Each path below is one point turned by a fixed rotation once a step. After each direction that follows a path, write how fast that rotation turns it, in deg/step (0 if it stays still).
Each turn is a multiple of 5 degrees from 10 to 175, or 0.
Each row of a path follows its step; steps can be skipped.
path 1
step 0:  .23  .01  .38 -.06 -.01  .13  .16  .03  .23 -.23  .23 -.10 -.09 -.08  .10 -.25  .21  .05 -.08  .00  .00 -.01  .09 -.42  .25  .00 -.33 -.20
step 1: -.08 -.18  .00  .01 -.03  .39 -.09 -.03  .27  .17 -.45  .21  .01  .30 -.05 -.06 -.09  .04 -.23  .04 -.13  .36  .07  .17 -.12 -.17  .03  .14
step 2: -.12  .03 -.12 -.11  .16  .00 -.17  .53  .15 -.05  .05 -.02  .00 -.16 -.07 -.18  .10  .18  .16  .15  .00 -.34 -.09  .09  .02  .42  .30  .00
step 3: -.06  .23 -.30 -.15 -.12 -.37 -.06 -.41 -.06  .07  .01  .06 -.23  .25  .06 -.07  .25 -.23 -.11 -.05 -.18 -.15 -.23  .07 -.09 -.03 -.22  .14
step 4:  .23  .10 -.09 -.01 -.11  .11  .30  .19 -.08 -.10  .05 -.09  .19  .03 -.41  .09  .06  .16  .18  .11 -.08  .09  .24 -.30  .26 -.03 -.37 -.19
step 5: -.04 -.17  .07  .23 -.45  .16 -.08 -.12 -.05  .18 -.28  .05 -.22 -.15 -.23  .12 -.19 -.12  .04  .05 -.18  .17 -.02  .22 -.11 -.15  .40  .04
step 7: -.01  .09 -.26  .28  .14 -.05  .25 -.22  .14  .22 -.03  .12 -.04  .12  .27  .07 -.01 -.18 -.18 -.31 -.02  .06 -.02  .28  .08 -.15 -.38  .25
step 8:  .06 -.16  .07  .02  .07  .12  .02  .41 -.35 -.10  .13 -.05 -.03 -.10 -.01  .06 -.14  .44  .25  .24  .07  .23 -.01  .10  .15  .17 -.34  .00
step 9: -.16  .04  .09 -.11 -.14 -.20 -.55 -.25  .01  .13 -.07 -.05 -.20 -.11 -.08  .20 -.25  .09 -.02 -.07  .00 -.10 -.03  .20 -.33 -.32  .10 -.06
step 10:  .22  .07 -.18  .08  .13 -.21 -.06  .02 -.01 -.24  .21 -.30  .42  .12  .07  .17  .11  .02 -.08 -.13  .25 -.10  .25 -.35  .04  .21  .20 -.09
-.07 -.01  .09  .01 -.06 -.07  .11 -.01  .05  .01 -.02 -.03 -.01 -.04 -.09 -.01 -.04  .02 -.03  .02  .05  .15 -.12 -.08  .01  .05 -.18  .04
95
 .02  .03 -.02 -.02  .05 -.12  .02  .00  .10 -.04  .02 -.17 -.01  .04  .05  .07  .00 -.16 -.05  .05  .01 -.04 -.08  .08 -.02  .07  .03 -.11
100
 .01  .08 -.05 -.03 -.06 -.07  .08 -.09 -.08 -.04  .05  .02  .07  .00 -.16 -.04 -.06 -.14  .11  .02  .02  .03  .02 -.07  .02 -.04  .13 -.02
55
 .05 -.04  .08  .04 -.03 -.01  .04  .00  .02 -.03 -.01 -.02 -.04  .10 -.11 -.05 -.12 -.01 -.06 -.06  .01 -.19 -.07  .08 -.02 -.11 -.02  .12
175
-.18 -.07  .00  .08 -.04  .03  .02 -.13 -.06 -.02  .05  .03 -.03  .19  .00  .05  .01  .00 -.05  .03 -.03  .03  .06  .05 -.07  .08  .02 -.01
175
